Each path below is one point turned by a fixed rotation once a step. After each direction that follows a path, write how fast that rotation turns it, in degrees per step (0 if it stays still).
Each turn is a multiple of 5 degrees from 10 to 175, or 0.
Each row of a path follows its step; steps can be skipped.
path 1
step 0: [ -4.5  -1.1  21.7  41.4   1.2 -18.3 -45.8   0.6 -17.2  11.4 -31.0   7.8
  -4.4 -13.8 -16.7 -28.1   3.3 -19.6  10.2  25.8 -19.5  -4.8  -5.9 -18.8
  -6.3 -13.7 -24.0   1.9  -8.0  -5.6  29.2 -17.6  -0.9 -18.8  -8.9  -4.8
  11.3  -8.2 -16.8   9.2  17.1  19.7  13.7   9.3  -0.3 -22.6  14.4   3.4
  10.2 -13.6  17.4  11.0   3.4  -2.6   8.5 -11.4 -14.1 -28.0  -2.6   3.1
 -12.5]
step 2: [-10.3   8.1  16.7 -23.0  -9.7  -2.7 -14.4   4.6  17.5  -2.2 -18.6 -21.8
 -17.6 -17.2  -3.1   0.5  -2.0   6.3  11.1  23.2 -22.0  27.0 -11.6  12.4
   3.5 -10.7 -19.7  22.0  -4.7  -1.9  29.2  -5.1  -7.2   4.0 -25.4   4.9
  25.7  -1.8 -19.8 -20.5  22.3  -7.4  23.5  28.0  22.9 -23.8 -20.7  -3.3
  -1.5  11.9 -15.7  11.3 -10.2 -30.4  10.2   7.4  37.8   4.3 -19.2   5.1
  -9.9]
step 3: [ 10.6   4.5  -8.1  17.3  11.4 -23.6 -34.5   1.9 -13.1  10.5   6.1   9.0
 -43.4   2.1 -15.1 -27.2  -4.1  -6.1  11.8 -17.8 -18.0  -2.2 -42.6   4.2
   9.0 -22.8   4.8  -7.2  19.7  11.8  13.1  -7.5   9.8   1.6 -22.5 -16.4
  -8.2 -26.2 -24.0  -6.3   7.7   8.8  10.0  37.5   8.4 -13.8  20.4  -2.4
 -14.0  -3.9   8.9  -7.4   4.6  -6.2  10.0   3.0  -8.7  -6.8 -25.6  -1.2
 -17.5]
step 4: [-22.3   4.3  35.2   6.3 -16.2 -26.8 -27.4   9.3 -29.8  20.7 -21.3  -6.1
 -13.2 -16.7 -19.7 -25.5  -2.6  25.7  16.4  33.7  -4.8 -25.2 -23.8 -22.1
 -10.3   4.3 -27.0  -0.6  -2.4 -26.6   7.1   9.0 -14.8  12.3  15.2   1.3
   5.3   3.3  -1.5   1.1   2.6  -0.4  -5.3  -2.5   4.8  -1.9  23.1 -17.9
  15.3   9.4   3.1 -10.0   1.0  -1.8  -3.2   5.7   4.2 -11.2 -19.5  24.6
 -21.3]
step 5: [ 13.9  -2.4  26.0  15.0   4.3  -0.7 -21.1  17.8   9.4   0.9 -22.5  -8.6
  -1.7   6.1  -5.8 -20.2  30.6 -11.4  41.0  -5.4 -15.0   2.5 -14.0  -0.7
  -9.3  18.2 -24.9  12.6 -30.8  -7.5  17.7 -19.9   6.3  -1.8 -23.0  -0.8
   9.5  13.2 -28.3  -9.6   5.3 -26.8   6.7  17.8  -1.5 -15.7  -0.6 -10.8
  -7.6 -10.4 -17.6  -6.2  -4.0 -10.6  19.5  31.6  13.5  13.6  17.8 -11.0
 -24.0]
step 6: [  7.8  10.4  30.5   5.5  -4.4   6.1 -20.4  13.6  -3.7 -21.6 -13.0   3.8
 -14.5   0.7   1.9 -10.1 -13.8   0.1  -6.8   7.4 -12.8   5.2 -35.7 -24.0
   5.7  -2.1  -4.1  -7.7  35.6   2.0  29.1   5.8   0.6   5.0 -15.7 -12.1
   7.8 -15.2 -15.1 -16.5  24.3 -20.1  20.5  34.0  22.8  -6.4  -9.6   1.4
   4.6  -4.6  -4.7  18.0   5.5 -20.9   3.5  10.9  26.7 -46.0  -7.4  -3.2
  11.4]
step 7: [-20.6   3.5 -11.6   8.3  11.1 -35.5 -28.3  24.6 -13.5   8.7  -0.6  -3.3
 -35.5 -25.4  -5.4 -23.8   1.9  17.6  22.5 -12.7 -12.3  -5.1 -16.6  -5.1
  -1.7  -7.2   7.7  13.1 -11.2   0.5  28.1   8.1 -13.1   2.1   9.9  -2.3
   0.1  14.6   3.6  -4.4  11.9   7.7  44.1  44.7   1.9  -9.5  17.6 -11.0
  16.5  13.3  -3.9  -2.4  25.7  -6.1   0.8 -10.1   5.2  11.5 -21.5  11.1
  -6.9]
step 9: [ 18.3  13.3  22.9   0.5  13.7  17.9 -13.1   4.9 -17.4  13.8 -11.1   9.4
   5.1 -24.4   9.2 -16.9  16.6  -4.2  30.5   4.7  -7.9 -13.3 -27.0  -6.3
  12.7   1.2 -10.1  -5.2   4.9 -10.8  -3.6 -20.2  20.8  22.2  -9.5  11.1
  22.5  -2.5 -38.8  -5.0  25.0 -28.6  22.2  19.0 -10.0  -0.9  22.4 -10.2
   5.7   2.4 -23.9   0.5  -3.3 -11.1  14.6  29.8  13.4 -20.6 -23.9   6.4
 -14.0]
step 10: [-37.9  -3.3  23.5  12.9 -27.7 -14.4 -32.6  18.3 -22.0  -9.6  13.9  10.4
 -26.3   9.6  -1.8 -15.9   4.8  -0.1   8.3  -3.0 -10.8  -9.8 -15.7  -2.3
 -11.8  -7.5 -20.4  24.7  -0.8   5.3  12.9  10.6  -5.3 -10.0  -3.8  -6.9
   6.1 -11.0   2.7   3.4   6.0 -14.9  30.9  33.5  -1.6 -23.7  -2.2 -21.6
   6.1   6.6 -12.7  15.9  12.9 -14.8   4.1  24.3   4.5 -39.3  10.4 -26.0
  -6.4]
step 11: [  0.9  13.2   9.4  35.2   9.6  -9.6 -25.3  -5.9   7.8  -9.7 -14.3 -27.5
 -27.2 -13.8 -30.1 -14.1   4.7  11.6  28.0 -10.3   7.3  -6.2   5.0 -26.7
   0.6  -1.1  -0.6 -21.0 -14.8  13.1  34.5  20.4  -1.6  -5.4  -8.1 -22.2
   1.5  22.7  -6.9 -23.7   9.0  -6.4   8.8  21.3   8.7 -10.7  25.1   0.6
  22.3  13.6   7.5  -2.7  15.0 -12.4  11.6  28.0  13.7  -1.5  -4.6  26.2
  14.0]
step 12: [  1.6  -6.6  27.4  -9.1   1.9   3.3 -34.7  21.9 -22.5  25.4 -32.5 -17.5
   9.0 -41.8 -16.1  -5.0  -6.3  15.0  31.8   2.3  -4.4   3.0 -38.7   5.8
  20.9  -3.4  15.5  -2.1  -4.1  -5.8   6.8 -19.8 -13.0 -17.1 -13.1   5.7
   0.6  -2.1 -14.1 -23.2  18.9 -12.4   3.6  29.1  -5.1 -22.2 -17.1   2.3
  27.0 -15.8  -9.6  -0.8 -10.7   3.7  -9.7   4.9   0.0  -0.6 -11.7 -12.8
   6.9]
step 13: [ -0.6 -13.6   9.8   5.7   0.4  17.2 -35.1 -12.0  13.0  18.5  -1.7   1.3
 -29.8  -7.8   1.7 -12.9  12.6  -4.1   2.0   4.9 -11.0 -25.4 -15.3   8.0
  -6.7   0.8  -6.6  -6.4   0.4  -0.9   0.1   7.9 -10.9 -11.8  -1.7  14.9
  37.7 -12.3 -17.4   5.2  34.2  -3.1  51.9  22.8  -4.3  -2.5   8.2  -9.1
   1.3  -8.1  -1.3 -14.0   2.4  -7.0  41.3  10.3   1.4 -32.1 -13.1   0.7
 -27.1]
[ 6.0  0.7  3.8  0.1 -1.8  3.3  1.5 -2.3  0.4 -1.9  5.0  5.1 -2.7  0.6
  0.3 -6.8  1.3 -3.2 -6.1 -7.2  1.9 -2.7 -8.1 -4.8  1.7  4.1  1.0 -9.6
  3.6 -0.1 -1.5  4.1  1.3 -5.9 -2.4 -4.8 -0.8  4.7 -1.2 -2.2  4.3  1.7
 -6.6 -8.0  0.6  1.1  3.2  1.0  4.9  5.0  1.2  4.3 -2.3  1.9  0.2  0.8
  7.5 -0.1 -6.2  5.2  2.2]	140
[  4.7   1.6  -5.4   4.5   4.0  -2.5   5.0  -7.1   5.8  -0.3   0.7   3.2
  -4.3 -11.6   3.5  -0.2  -3.6  -2.8   0.1  -0.3  -6.9   0.8   3.8  -0.9
  -5.0   3.5  -4.2  -2.0   0.4   2.9  -1.3   1.1  -0.2  -0.6   1.6  -0.8
   4.3   9.6  -3.4   1.5  -4.5  -3.1  -1.8   3.3  -1.9   0.6  -5.0  -3.3
   3.9  -1.8   0.2  -5.9  -0.8  -6.5  -1.9  -0.3  -4.3  -7.3  -2.5   4.6
  -5.0]	175
[ 3.2  2.0  2.9 -0.4  5.4 -9.1 -5.1  4.3 -5.8 -2.8 -0.9  6.7 -1.7  0.2
  3.6  9.1 -3.1 -5.1  0.7 -0.6 -3.5 -3.9  3.2 -3.0  3.4 -0.2  4.6  2.0
  5.6 -3.8 -8.3  1.9  0.5 -4.7  0.8  0.6  3.0 -0.1 -2.2  5.6  1.1 -0.4
  5.8 -2.7  6.0 -7.9  2.9  4.8 -1.0 -1.5  1.5 -5.1 -8.0  0.9  0.1  0.1
  0.1 -2.2 -2.1 -1.3  4.7]	115
[ 6.9  2.3 -3.6 -0.4  4.4  0.6  3.7  3.4 -1.6  5.2  4.6  0.4 -7.5  2.5
  5.0 -1.5  2.8  1.3  3.0 -3.3  3.3 -1.2 -0.1 -0.6  2.9 -4.1  3.9 -1.2
 -5.9 -1.1  3.0 -0.9  7.0  1.1  1.4  0.4 -6.0  8.5 -1.0  7.0 -2.6 -0.6
 -0.8 10.2 -7.1  0.4  3.4  6.8 -1.3 -2.1  2.4 -1.0 -3.1  4.6  6.9  3.1
  3.3  3.9  1.7 -3.9 -4.0]	170
